Each row is where one point has got to under a steady rotation. How many ticks took it there?
The counts run from 0 to 102.
-10	26	23	5	-10	-2	-1	-33	4	-9	14	5	18	-30	0	-19	13	-23	-22	26	13	-12	-8	-22	-14	-13 | 38
2	-15	2	11	-8	-1	-3	-7	-3	8	17	9	4	-4	-21	37	-42	-33	-4	22	32	-23	-5	-13	6	4 | 34
22	-35	5	11	-1	5	3	-4	-19	-3	20	-23	4	13	-26	-4	-29	-33	11	7	16	-4	14	-19	22	-3 | 59
0	-7	-10	16	2	-34	35	18	-11	20	10	13	-20	-6	1	-26	3	23	1	-27	-2	-4	12	7	29	-20 | 89
9	3	23	3	-4	24	-25	-25	5	-14	9	-17	14	-7	-15	10	0	-44	-2	27	17	-1	4	-23	-15	-3 | 36
-10	12	25	15	9	-10	22	-7	8	0	2	-7	-17	-20	11	-40	36	8	0	-14	-8	22	-4	1	16	-11 | 95
9	-11	29	14	15	9	-1	-7	1	-8	5	-39	-14	0	-9	-27	20	-20	11	-2	-2	38	11	-12	21	-4 | 85
7	11	25	13	1	8	-11	-36	6	-17	10	-4	16	-18	-15	-10	7	-36	-13	25	27	-6	-8	-26	-16	0 | 37
-1	-3	-2	17	-9	15	-4	15	4	-2	0	9	-4	0	-30	43	-23	-24	1	18	30	-16	-8	-5	16	8 | 18
5	-8	9	0	-6	-36	18	-23	-21	13	15	8	14	-16	0	-35	-19	-4	-7	-5	7	-33	-2	-17	5	-7 | 56
14	-5	7	15	-12	21	-10	-14	6	-11	7	-3	5	3	-28	40	-16	-45	-5	37	33	-10	0	-11	3	0 | 27
1	-19	-3	5	-20	-19	22	-13	-25	20	14	10	8	-12	-7	-4	-43	-12	-10	7	14	-41	1	-19	9	-5 | 49
19	-39	2	11	-9	-12	8	-6	-24	10	22	-13	3	4	-13	-6	-39	-24	0	-2	14	-18	9	-17	21	1 | 58
8	-35	-5	5	-6	-19	12	0	-26	14	22	-13	-2	7	-10	-20	-33	-13	6	-2	7	-6	17	-14	31	-8 | 66
12	-13	12	11	-1	14	-13	-16	5	-4	19	-17	5	7	-29	28	-26	-36	1	28	26	-15	4	-18	6	4 | 35
-1	-30	-7	21	2	-25	24	27	-10	29	9	-7	-23	4	-7	-9	-9	10	3	-25	5	3	10	12	39	-4 | 90
15	-34	14	17	7	3	-4	-9	-9	-5	10	-38	-15	11	-8	-15	5	-31	22	-1	-2	29	19	-10	26	-2 | 76
3	4	10	17	2	25	-17	8	18	-7	1	-1	1	-13	-27	40	-10	-35	3	31	31	4	-6	-5	7	8 | 19
-9	1	11	0	-6	-26	14	-33	-17	-3	21	-7	14	-19	6	-48	7	-3	-6	1	9	-22	-3	-20	-8	-14 | 55
-26	36	16	20	-10	0	15	-1	31	2	-1	31	-15	-42	4	10	25	4	-21	0	17	-6	-26	-2	0	-3 | 6
3	6	26	19	13	5	0	-3	22	-6	1	-20	-19	-22	0	-32	46	-12	9	-8	-3	43	3	-6	21	-9 | 94
15	-15	7	5	-5	18	-12	-15	-8	-9	16	-23	7	4	-25	12	-32	-36	2	25	26	-19	8	-21	11	7 | 43
-25	12	-2	13	-15	-18	20	6	7	19	-1	38	-11	-11	-11	27	-22	3	-16	5	22	-28	-18	3	11	-3 | 16
1	-1	16	-5	-3	-7	1	-42	-8	-15	10	-13	16	-17	7	-38	9	-24	-10	10	14	-7	4	-23	-7	-4 | 54
-1	19	24	8	-4	27	-20	-15	19	-20	9	-8	8	-14	-26	18	-4	-41	-7	28	30	0	-7	-14	-5	9 | 28
0	-6	11	19	1	16	1	28	8	14	-3	6	-21	2	-24	47	-9	-22	2	11	24	12	4	8	27	-1 | 2
8	-32	0	5	-11	-35	22	-4	-31	21	14	-3	0	-2	-5	-32	-26	-3	0	-4	9	-21	11	-7	26	-7 | 65
2	-23	16	26	15	17	-7	25	10	-6	4	-18	-28	7	-16	12	5	-18	15	-10	2	35	8	11	40	2 | 100
-11	31	21	7	7	13	-2	-21	23	-21	-1	9	4	-24	-12	10	21	-29	-10	22	19	3	-18	-15	-13	0 | 21
-7	16	15	-7	0	-10	2	-36	-2	-15	10	1	22	-22	-3	-31	6	-21	-15	10	18	-16	-9	-30	-18	-3 | 46
18	-39	-2	13	1	-22	19	16	-23	20	14	-16	-19	12	-6	-13	-26	-10	3	-19	1	-6	21	-6	29	-3 | 74
16	-35	-8	7	-8	-12	9	-9	-19	15	17	-7	4	14	-17	10	-43	-26	-2	8	17	-35	11	-13	13	-3 | 50
0	-6	2	3	-1	-40	29	-15	-18	10	11	0	-4	-13	10	-53	2	7	-4	-23	-1	-4	2	-6	14	-17 | 72
1	6	8	28	3	34	-6	10	18	-7	-7	-3	-17	-3	-20	43	14	-19	3	12	26	20	-2	6	20	7 | 3
18	-15	28	8	10	7	-3	-11	-6	-10	7	-38	-4	-8	1	-36	18	-19	12	-5	1	35	10	-11	14	-8 | 77
-19	29	17	10	-21	-11	29	-12	5	6	-1	38	4	-27	-5	-1	0	-2	-18	19	22	-35	-21	-12	-13	-2 | 23
-5	-17	-4	19	0	-13	19	32	-2	22	9	1	-30	9	-8	-8	-8	14	12	-21	7	7	8	9	34	-2 | 98
10	-3	21	2	0	20	-17	-28	-7	-15	14	-17	14	-8	-24	-6	-14	-45	3	20	24	-1	6	-26	2	4 | 44
-6	-9	5	7	4	-30	31	-7	-8	15	9	0	-8	-24	9	-47	13	9	-8	-20	0	4	-1	-10	22	-15 | 80
-8	14	3	6	-22	-21	21	-12	-3	13	8	26	-1	-22	-13	-1	-16	1	-20	7	18	-43	-16	-10	4	-10 | 32
8	-12	6	14	-9	5	0	4	0	5	0	13	-2	10	-27	44	-38	-25	-6	22	29	-21	-4	-14	10	1 | 26
-9	-1	-7	32	1	0	21	33	8	21	7	19	-19	-6	-15	37	-17	-2	-9	7	21	-1	-5	15	38	-1 | 1
5	4	24	19	17	-2	13	-15	2	-6	7	-28	-6	-15	0	-44	33	-6	13	-7	-3	42	0	-9	15	-9 | 86
-16	5	1	27	-7	-18	29	24	7	23	-4	27	-22	-13	-8	19	-7	8	-1	-5	24	-17	-11	7	28	-5 | 0
7	-9	16	20	21	19	-4	5	6	-10	6	-27	-24	-2	-9	-13	28	-21	20	-11	0	51	13	4	30	1 | 93
-10	1	-1	24	-7	-33	38	22	0	19	2	8	-23	-10	5	-16	1	10	-4	-28	3	5	3	5	37	-14 | 97
12	-26	0	26	7	4	11	31	5	20	11	-13	-33	6	-13	15	-6	-8	19	-20	7	24	7	11	42	0 | 99
-26	37	19	14	-8	-7	17	-16	17	-2	-10	24	-6	-32	-2	2	22	-7	-20	19	19	-3	-21	-8	-11	-1 | 14
-1	-6	7	9	-2	-41	27	-26	-15	12	13	3	8	-12	11	-47	-8	-5	-8	-9	8	-21	0	-18	7	-8 | 64
-2	10	16	1	-14	-34	18	-31	-6	-8	13	15	10	-20	1	-35	1	-8	-13	13	17	-33	-10	-26	-13	-9 | 47
0	6	22	0	-7	-28	20	-28	-11	-4	13	-6	11	-25	7	-62	7	-10	-12	-5	1	-9	-4	-23	4	-10 | 63
-14	29	21	10	-16	-3	10	-41	5	-16	0	20	12	-28	-8	-9	19	-18	-21	23	21	-20	-18	-16	-20	1 | 30
-5	17	24	21	12	11	2	-1	22	-13	-3	-10	-22	-19	3	-13	45	-1	3	-10	6	46	-2	-4	17	-10 | 102
-11	14	4	20	-20	-15	17	0	-9	7	8	36	1	-17	-15	16	-20	-2	-25	9	28	-44	-16	-6	1	-2 | 24
-12	36	19	22	-1	15	5	1	29	-16	-11	9	-10	-28	-2	8	31	-8	-14	17	24	15	-15	-4	10	-4 | 5
-11	-1	-7	24	-12	-3	5	13	4	13	2	23	-10	-6	-18	36	-24	-15	-9	15	25	-29	-11	3	14	5 | 17
-16	27	15	6	-22	-21	23	-26	0	-2	1	27	13	-30	-2	-7	1	0	-22	6	22	-36	-17	-10	-10	-1 | 31
17	-22	15	2	2	13	-16	-30	-3	-8	15	-27	16	2	-20	-3	-8	-42	1	14	13	3	8	-26	5	5 | 52
-4	-3	16	6	9	-25	24	-17	-9	2	8	-11	2	-26	13	-66	23	-4	-7	-22	-4	11	-7	-7	15	-16 | 79
19	-40	7	12	4	-10	2	6	-21	13	15	-25	-9	12	-14	-9	-22	-20	14	-12	7	15	22	-7	34	-6 | 75
18	-16	19	4	12	9	-5	-28	-2	-18	9	-32	5	-1	-2	-39	14	-30	4	8	3	25	18	-13	11	-5 | 69
10	-25	-4	6	-15	-10	0	-5	-7	11	10	0	6	12	-23	21	-38	-28	2	14	29	-28	2	-17	10	7 | 42
-3	6	17	15	10	-16	26	-3	2	-2	6	-12	-9	-23	11	-44	34	1	2	-21	-10	22	1	-12	16	-7 | 87
1	-13	3	13	-16	-12	13	2	-13	10	8	19	3	1	-22	23	-37	-20	-13	13	28	-41	-8	-17	4	5 | 33
-4	19	28	28	8	28	-17	8	26	-14	-17	0	-14	-17	-14	24	24	-20	3	16	18	29	-12	1	10	-2 | 4
2	-5	27	7	14	-12	8	-23	-1	-12	10	-33	-4	-16	2	-50	33	-11	0	-3	2	26	6	-12	16	-11 | 78
-10	21	33	16	5	31	-14	0	27	-12	-7	0	-7	-14	-18	24	21	-34	6	17	20	20	-7	-5	-4	7 | 12
6	7	11	24	6	28	-16	9	16	-7	0	3	-12	-3	-32	44	-2	-29	8	27	21	10	-5	-4	12	7 | 11
-8	17	16	-1	-10	-15	23	-28	-6	3	5	12	21	-19	-2	-23	-4	-11	-18	14	17	-32	-12	-18	-9	-7 | 39
-20	27	7	11	-15	-16	27	-4	11	12	-2	39	-8	-33	-10	7	9	7	-15	5	22	-29	-24	-3	1	-3 | 15
-3	0	5	5	-21	-35	20	-21	-18	15	8	9	9	-17	-2	-27	-20	-6	-19	1	10	-47	-2	-11	5	-3 | 48
7	0	22	7	1	-1	4	-41	-12	-15	14	-20	17	-18	3	-53	17	-26	-5	-1	8	9	1	-25	8	-12 | 62
19	-44	6	4	-1	2	-5	-9	-26	2	17	-20	0	16	-20	-11	-30	-27	14	-6	10	0	26	-13	29	-1 | 67
9	-17	-6	-1	-19	-13	4	-5	-20	11	14	12	7	-2	-9	16	-39	-15	-12	13	20	-39	-9	-22	10	-1 | 41
2	1	30	-5	-7	10	-11	-43	2	-20	11	-26	23	-13	-16	-8	4	-43	-1	21	17	-11	-2	-33	-11	1 | 45
-17	18	-7	20	-14	-16	27	18	8	20	-5	35	-15	-17	-6	29	-10	6	-14	-8	21	-27	-21	3	19	-7 | 8
11	-28	13	22	12	6	-1	18	-2	0	2	-23	-28	14	-15	2	8	-19	15	-8	-7	34	15	0	33	-1 | 92
4	-20	-5	8	-6	-35	30	5	-26	18	10	-11	-8	-1	2	-26	-15	5	0	-24	1	-13	7	-2	26	-5 | 73
12	-13	22	11	7	6	-9	-30	-3	-13	15	-31	16	-7	-4	-30	8	-31	2	8	8	7	8	-32	6	-2 | 61
-8	-5	7	7	-3	-35	26	4	-7	14	7	5	-25	-19	10	-42	17	18	1	-24	-3	8	0	1	20	-17 | 88
19	-36	20	6	15	4	-12	-15	-9	-15	19	-39	2	13	-12	-24	-4	-31	22	0	7	19	24	-16	22	-4 | 68
-1	16	-2	-2	-18	-34	19	-21	-13	12	15	16	10	-20	-3	-14	-18	-4	-18	9	23	-51	-14	-24	-6	-5 | 40
-4	17	10	16	4	-32	38	8	4	19	2	11	-24	-26	9	-38	24	20	0	-24	-5	11	-11	2	23	-17 | 96
-12	-6	-1	24	-7	-3	17	21	15	17	-2	21	-24	-8	-20	39	-30	-7	-10	12	30	-17	-8	10	26	2 | 9
13	-29	12	21	16	9	-11	11	-1	-3	6	-31	-13	13	-13	-11	-2	-27	20	-14	-1	32	14	-14	31	-5 | 84
-6	26	33	10	-1	11	-1	-30	6	-19	8	4	11	-19	-13	5	13	-40	-5	28	22	-7	-18	-23	-17	-3 | 29
-4	-26	-2	14	-5	-31	36	14	-12	19	4	4	-13	-2	0	-34	-15	10	10	-26	-2	-6	13	-6	33	-12 | 81
23	-21	23	9	5	8	-13	-22	-8	-11	14	-32	12	14	-15	-18	-12	-45	10	1	8	15	17	-24	9	3 | 60
6	3	25	3	10	-5	2	-34	-9	-15	5	-22	5	-17	10	-51	22	-23	4	-2	-8	8	7	-17	7	-10 | 70
8	0	21	17	16	18	4	8	15	-10	-6	-17	-18	-3	-15	0	31	-19	7	-2	6	45	9	4	33	-6 | 101
-6	21	20	16	2	31	-16	-13	19	-17	0	4	0	-10	-21	23	12	-36	-7	18	27	12	-9	-12	-6	1 | 20
5	-27	-2	-3	-8	-29	18	-13	-28	21	21	1	8	1	-4	-20	-33	-10	0	7	5	-39	7	-19	21	-6 | 57
-18	42	16	9	-11	-3	9	-17	12	-9	-5	17	4	-31	-12	-3	21	-17	-18	14	27	-18	-23	-19	-15	-3 | 22
-17	25	9	29	-11	-13	26	7	15	14	2	38	-14	-28	2	10	11	11	-15	8	17	-20	-25	-4	13	-10 | 7
-2	6	-1	13	-15	-6	12	3	-3	12	14	23	2	-2	-22	33	-33	-10	-8	18	35	-42	-15	-5	9	1 | 25
14	-28	-11	16	1	-19	23	14	-24	24	13	-13	-11	6	-1	-4	-20	-1	7	-19	-2	0	12	5	36	-10 | 82
12	-29	-3	28	5	-8	12	20	-8	18	7	-18	-34	12	-10	2	-13	-10	16	-18	-4	29	18	12	45	-5 | 91
-4	-2	3	23	-3	15	3	17	16	4	-4	15	-12	1	-26	53	-18	-19	2	10	19	-8	-4	-6	27	1 | 10
1	-3	30	2	5	8	-5	-32	-12	-20	9	-25	20	-7	-13	-28	8	-35	4	13	9	10	-3	-24	-6	4 | 53
22	-35	8	-1	0	3	-14	-11	-18	-3	15	-14	10	12	-27	9	-33	-34	12	17	11	-6	15	-20	10	9 | 51
-12	37	28	17	-6	16	-5	-10	22	-16	-6	9	-5	-32	-5	12	29	-9	-12	21	20	9	-17	-6	-7	-5 | 13
